In the data rows, zero lies at 4.5, halfway between 4 and 5.
Here is a table of points, one per row:
[6 7 6 7 3 2 5 3 5 5 2 3 2 4 5 3 4 3 5 2 4 5 5 2 3 5 4 5 6 3 5 4 4 2 4 6 3 4 6 5 7 5 2 2]
[3 6 6 6 6 3 4 4 5 4 2 5 5 4 4 8 7 4 6 6 3 3 4 4 3 3 3 4 6 7 1 5 5 5 4 5 7 7 1 5 4 5 4 7]
[4 5 4 5 3 8 6 5 5 3 4 2 6 5 4 3 7 4 7 6 2 3 5 5 5 5 4 9 4 3 9 1 5 5 7 5 3 4 3 5 5 4 6 8]
[6 5 3 5 3 3 6 4 6 3 7 3 2 4 7 3 5 3 4 7 4 7 7 6 5 0 4 4 7 5 4 6 2 6 3 6 4 4 6 2 3 3 4 7]
[1 6 4 8 2 6 4 5 6 5 1 5 4 2 6 8 4 3 4 7 4 6 2 6 4 5 5 7 1 6 3 3 5 4 7 4 4 2 5 4 3 1 5 1]
[5 4 1 3 2 8 7 3 7 6 4 0 3 2 5 6 3 1 3 4 7 4 6 1 6 5 4 4 5 5 1 5 3 4 3 5 5 5 6 8 4 4 4 4]
[4 1 5 3 4 5 1 4 4 6 4 8 5 2 6 5 2 4 7 5 6 6 3 5 4 3 3 5 6 2 7 5 8 7 6 6 6 6 3 5 4 5 5 2]
[4 2 5 3 6 4 5 5 4 7 3 1 1 4 1 4 5 6 3 3 1 3 4 2 4 3 3 3 3 5 4 2 5 5 6 3 2 3 7 5 6 6 6 3]
[7 0 6 2 4 6 6 1 5 5 6 5 8 4 6 4 5 4 7 6 2 5 5 4 5 6 4 3 5 6 4 5 3 5 8 4 2 2 4 3 8 4 4 5]
[4 5 2 4 5 4 3 7 4 4 3 4 4 5 6 2 4 6 5 5 5 6 5 2 3 6 5 6 7 6 4 7 2 2 5 5 7 3 3 5 2 3 8 4]
[3 5 5 5 5 5 4 3 5 2 4 4 7 6 2 5 4 7 3 4 6 5 7 5 5 3 2 3 2 6 5 5 4 5 6 9 7 4 5 4 7 7 7 2]
[3 4 2 2 3 4 8 5 3 3 2 5 2 5 4 5 5 5 4 1 6 6 2 6 4 4 8 5 7 3 3 5 5 3 8 6 5 8 5 7 4 3 4 2]
[3 6 3 4 2 5 3 4 5 4 5 4 4 4 5 1 4 3 8 7 2 6 3 4 5 7 5 1 7 4 4 1 4 1 5 2 5 6 3 4 8 7 4 2]
[4 2 5 3 8 5 4 3 5 5 3 3 4 6 1 3 3 5 5 6 6 7 5 6 5 4 5 5 4 5 6 5 5 3 3 4 6 4 2 2 0 4 2 6]
[4 3 8 5 4 5 5 6 7 8 4 5 7 6 5 1 3 5 4 2 5 5 5 4 8 2 4 4 1 3 4 6 1 7 2 5 1 6 2 6 3 3 5 6]
[2 4 6 6 5 4 6 2 3 5 5 5 6 1 5 4 3 8 1 5 3 3 7 3 4 5 5 6 6 2 4 1 6 5 6 4 5 4 2 5 3 5 4 5]
[5 4 5 2 1 4 3 4 4 6 6 2 6 3 4 8 1 9 4 1 4 3 3 8 3 6 5 5 4 4 6 1 7 2 2 5 2 3 3 3 6 4 5 5]
[4 7 6 2 9 4 4 6 1 3 3 5 4 7 6 5 1 5 3 4 4 3 7 6 5 4 4 6 3 6 4 6 4 9 5 4 3 5 2 3 6 6 3 5]
[3 5 3 7 6 4 4 6 4 6 5 8 4 5 4 6 3 3 8 4 3 2 7 6 5 4 9 4 5 6 8 7 3 4 2 5 4 3 5 5 6 5 5 4]
[5 4 8 5 3 4 4 7 2 4 5 2 7 3 7 5 5 3 3 6 6 3 5 3 5 5 5 2 2 7 8 4 7 5 8 4 5 6 4 5 0 5 5 5]
[8 6 4 5 5 7 3 3 4 4 4 6 4 7 4 4 7 3 4 4 2 5 5 6 6 6 6 2 5 2 4 7 5 4 5 4 2 2 2 4 2 5 5 7]
[2 5 5 5 4 7 5 3 2 6 4 6 3 6 5 4 7 6 3 5 7 3 7 5 5 4 2 5 8 7 6 8 6 5 3 3 1 4 5 4 5 5 4 6]
[3 4 6 3 4 5 4 7 7 7 7 3 5 7 4 3 6 5 6 4 6 4 6 5 1 6 7 4 5 3 2 5 9 7 3 6 6 4 5 3 4 4 4 4]
[7 5 3 2 3 5 3 5 5 6 4 7 7 4 4 4 7 6 2 7 6 6 4 5 1 2 6 4 3 5 5 4 3 5 4 3 6 4 6 8 5 5 3 5]
[4 6 4 5 4 6 7 7 6 2 6 4 4 3 6 7 6 5 8 2 4 8 3 1 5 5 4 5 5 4 7 5 2 5 4 3 6 1 4 2 4 4 4 5]
[5 4 5 5 5 2 4 8 7 1 6 4 3 4 3 3 5 4 5 7 6 7 6 5 7 5 4 5 4 4 2 6 6 3 6 4 4 4 5 9 7 5 5 6]
[3 5 3 5 4 3 1 5 1 3 6 8 4 5 4 4 6 4 5 3 6 6 8 6 4 4 4 6 0 4 2 4 4 3 4 4 5 6 6 4 5 5 5 5]
[4 4 2 5 6 4 6 6 1 3 7 7 7 3 3 1 6 2 4 6 3 2 3 5 2 3 2 4 4 2 3 4 6 4 4 6 4 1 2 4 4 5 5 3]
[8 5 0 6 5 4 7 4 6 6 3 4 5 4 6 7 4 5 6 5 5 6 4 2 5 7 5 3 4 3 3 4 7 4 3 4 2 7 8 3 5 6 6 7]
[6 5 3 7 7 5 4 2 8 2 6 4 3 4 6 2 5 6 6 4 5 4 2 6 5 6 6 3 7 6 5 3 4 7 2 3 4 5 5 5 3 1 4 3]
[8 5 3 6 4 5 4 6 6 7 8 4 4 3 2 4 3 5 5 5 6 4 4 5 4 1 2 5 4 4 4 5 4 5 9 3 6 5 4 3 5 4 5 7]
[4 4 5 3 6 2 4 4 4 6 4 6 4 5 5 4 5 7 6 5 9 1 3 9 7 7 2 4 6 1 2 4 2 5 4 5 5 5 8 5 3 7 4 2]
[5 1 3 7 4 5 5 5 6 4 4 2 4 9 8 7 2 5 4 2 4 4 3 3 6 3 4 7 4 5 5 5 5 4 5 2 8 7 5 4 3 5 3 3]
[2 5 4 4 4 3 3 4 6 2 6 7 7 4 4 4 3 2 1 3 6 3 1 3 5 6 7 5 7 5 7 5 3 4 4 4 5 4 4 2 6 4 3 6]
[7 5 5 5 4 4 5 4 2 4 4 7 3 6 3 6 6 5 3 6 4 7 4 4 5 8 4 4 3 6 6 3 5 5 2 8 8 5 3 6 7 2 3 3]
[4 9 6 2 9 5 4 4 1 6 4 2 7 5 3 6 4 4 4 3 3 4 5 4 7 4 4 5 5 5 4 4 6 3 2 4 4 5 9 5 4 2 4 1]
[5 5 9 3 5 5 6 3 2 4 6 5 3 2 2 4 4 5 5 5 1 4 4 6 1 6 5 4 2 4 4 9 1 6 3 4 5 5 6 5 4 7 5 6]
These points spread out most along one direction. Take the direction at right angles to it along which they spread out most. Then take the direction at right angles to both along which they spread out most. Go by this last direction. Where along it does each point below lie, from 0 to 99? The average is 50, and the first point in the table lies past the average. One standard deviation of the points above along it is 16.
[4 2 5 3 6 4 5 5 4 7 3 1 1 4 1 4 5 6 3 3 1 3 4 2 4 3 3 3 3 5 4 2 5 5 6 3 2 3 7 5 6 6 6 3] ~ 35
[4 7 6 2 9 4 4 6 1 3 3 5 4 7 6 5 1 5 3 4 4 3 7 6 5 4 4 6 3 6 4 6 4 9 5 4 3 5 2 3 6 6 3 5] ~ 59
[8 5 3 6 4 5 4 6 6 7 8 4 4 3 2 4 3 5 5 5 6 4 4 5 4 1 2 5 4 4 4 5 4 5 9 3 6 5 4 3 5 4 5 7] ~ 46
[6 7 6 7 3 2 5 3 5 5 2 3 2 4 5 3 4 3 5 2 4 5 5 2 3 5 4 5 6 3 5 4 4 2 4 6 3 4 6 5 7 5 2 2] ~ 55
[4 4 2 5 6 4 6 6 1 3 7 7 7 3 3 1 6 2 4 6 3 2 3 5 2 3 2 4 4 2 3 4 6 4 4 6 4 1 2 4 4 5 5 3] ~ 36
[3 4 2 2 3 4 8 5 3 3 2 5 2 5 4 5 5 5 4 1 6 6 2 6 4 4 8 5 7 3 3 5 5 3 8 6 5 8 5 7 4 3 4 2] ~ 62
[7 5 3 2 3 5 3 5 5 6 4 7 7 4 4 4 7 6 2 7 6 6 4 5 1 2 6 4 3 5 5 4 3 5 4 3 6 4 6 8 5 5 3 5] ~ 54
[8 5 0 6 5 4 7 4 6 6 3 4 5 4 6 7 4 5 6 5 5 6 4 2 5 7 5 3 4 3 3 4 7 4 3 4 2 7 8 3 5 6 6 7] ~ 58
